B = [ .41 -.41 -.49  .56 -.51  .08]
B[0]: .41
B[3]: .56
B[4]: -.51

W = -.12 .21 -.23 -.45 -.68
W[0] = -.12
W[1] = .21
W[4] = -.68

grid = ((52, 59, 36, 39, 55, 56, 47, 27, 24, 47, 47), (19, 47, 47, 62, 41, 37, 47, 58, 42, 47, 48), (48, 30, 60, 51, 37, 35, 47, 71, 76, 47, 44), (18, 44, 40, 52, 59, 47, 37, 36, 47, 47, 68), (16, 47, 47, 62, 42, 40, 54, 56, 36, 48, 51), (13, 39, 49, 65, 38, 47, 59, 71, 44, 42, 47), (79, 47, 52, 43, 47, 29, 54, 50, 58, 61, 47), (26, 43, 41, 51, 58, 47, 38, 47, 47, 40, 64), (50, 59, 42, 47, 37, 47, 58, 47, 47, 28, 30), (47, 35, 52, 41, 54, 61, 38, 48, 68, 59, 59), (20, 46, 40, 49, 57, 63, 40, 43, 33, 43, 64), (77, 53, 44, 30, 47, 56, 37, 32, 47, 55, 42), (75, 50, 47, 44, 35, 28, 55, 47, 57, 52, 27), (51, 60, 36, 47, 56, 58, 39, 22, 22, 35, 48))
Indices start at 0.
row 0 col 0: 52
row 6 col 4: 47
row 5 col 0: 13
row 3 col 5: 47
row 3 col 10: 68
row 6 col 9: 61
row 10 col 7: 43
row 4 col 8: 36
row 2 col 7: 71
row 11 col 5: 56
row 1 col 8: 42
row 11 col 3: 30
row 6 col 1: 47
row 1 col 4: 41
row 7 col 6: 38
row 10 col 9: 43
row 12 col 7: 47
row 11 col 6: 37
row 6 col 6: 54
row 13 col 0: 51
row 6 col 2: 52
row 2 col 1: 30
row 2 col 8: 76
row 3 col 9: 47
row 0 col 4: 55
row 4 col 10: 51
row 12 col 2: 47
row 3 col 2: 40
row 2 col 10: 44
row 4 col 2: 47
row 11 col 8: 47
row 4 col 5: 40
row 11 col 0: 77
row 0 col 7: 27

a =
.31 .27 -.29 .37 -.40 .13 -.38 .14 -.33 .35 .40 .16 .30 .43 .41
-.13 .10 .50 -.02 .40 .33 -.21 .17 .25 .06 -.13 -.05 .26 .03 -.04
-.08 .11 .39 .06 .42 -.45 .54 -.25 .34 .26 -.06 -.39 .42 .19 .01
.12 .18 .36 -.05 .14 .45 -.36 .25 -.11 -.13 .03 .09 .18 -.18 -.26
a[0, 0] -> .31
a[2, 0] -> -.08
a[3] -> [.12, .18, .36, -.05, .14, .45, -.36, .25, -.11, -.13, .03, .09, .18, -.18, -.26]
a[3, 9] -> -.13
a[3, 11] -> .09
a[3, 4] -> .14
a[0, 4] -> -.40
a[2, 1] -> .11
a[0, 10] -> .40
a[:, 5] -> [.13, .33, -.45, .45]
a[0, 2] -> -.29
a[:, 3] -> [.37, -.02, .06, -.05]
a[0, 1] -> .27
a[:, 11] -> [.16, -.05, -.39, .09]
a[0, 5] -> .13
a[1] -> [-.13, .10, .50, -.02, .40, .33, -.21, .17, .25, .06, -.13, -.05, .26, .03, -.04]
a[2, 13] -> .19
a[1, 1] -> .10
a[3, 0] -> .12
a[1, 8] -> .25
a[0] -> [.31, .27, -.29, .37, -.40, .13, -.38, .14, -.33, .35, .40, .16, .30, .43, .41]
a[3, 6] -> -.36
a[0, 3] -> .37
a[3, 8] -> -.11
a[2, 10] -> -.06
a[:, 1] -> [.27, .10, .11, .18]

X =
.00 -.55 -.63 -.34 -.33 .38 -.03 .41 -.43 .39 .60 -.50 -.56 -.37 .32
.56 -.40 -.63 -.35 -.34 -.42 -.03 -.13 .43 .67 -.60 .50 -.53 -.51 .12
.29 -.63 .58 .51 .26 -.17 -.61 .50 -.16 .42 -.04 .22 -.19 .61 -.41
X[0, -15]: .00
X[-2, -2]: -.51
X[0, -3]: -.56
X[1, 0]: .56
X[1]: [.56, -.40, -.63, -.35, -.34, -.42, -.03, -.13, .43, .67, -.60, .50, -.53, -.51, .12]
X[-2, 11]: .50
X[:, 11]: [-.50, .50, .22]
X[-3]: [.00, -.55, -.63, -.34, -.33, .38, -.03, .41, -.43, .39, .60, -.50, -.56, -.37, .32]
X[-2, -12]: -.35
X[0, -7]: -.43
X[:, 6]: [-.03, -.03, -.61]
X[2, 7]: .50
X[-3, -6]: .39
X[-1, -6]: .42
X[1, -9]: -.03
X[2, -14]: -.63
X[-3, -14]: -.55
X[2, -11]: .26
X[-3, 11]: -.50
X[0, 14]: .32
X[0, -9]: -.03
X[-1, -10]: -.17

arr = [-74.203, -47.915, -55.036, -43.347, -13.310, 57.877, 137.178, 153.347, -69.403, 155.279, -141.634]
arr[0] => -74.203
arr[9] => 155.279
arr[7] => 153.347
arr[4] => -13.310
arr[8] => -69.403
arr[10] => -141.634

A = [ 17.14  -3.47  -0.25  -2.58 -13.91]
A[0] = 17.14
A[-1] = -13.91
A[-4] = -3.47

x = .68 .16 .32 .14 .29 -.36 -.24 .02 -.46 .08 -.49 .32 -.44 -.09 -.63 .40
x[0]: .68
x[1]: .16
x[8]: -.46
x[6]: -.24
x[9]: .08
x[4]: .29
x[15]: .40
x[13]: -.09
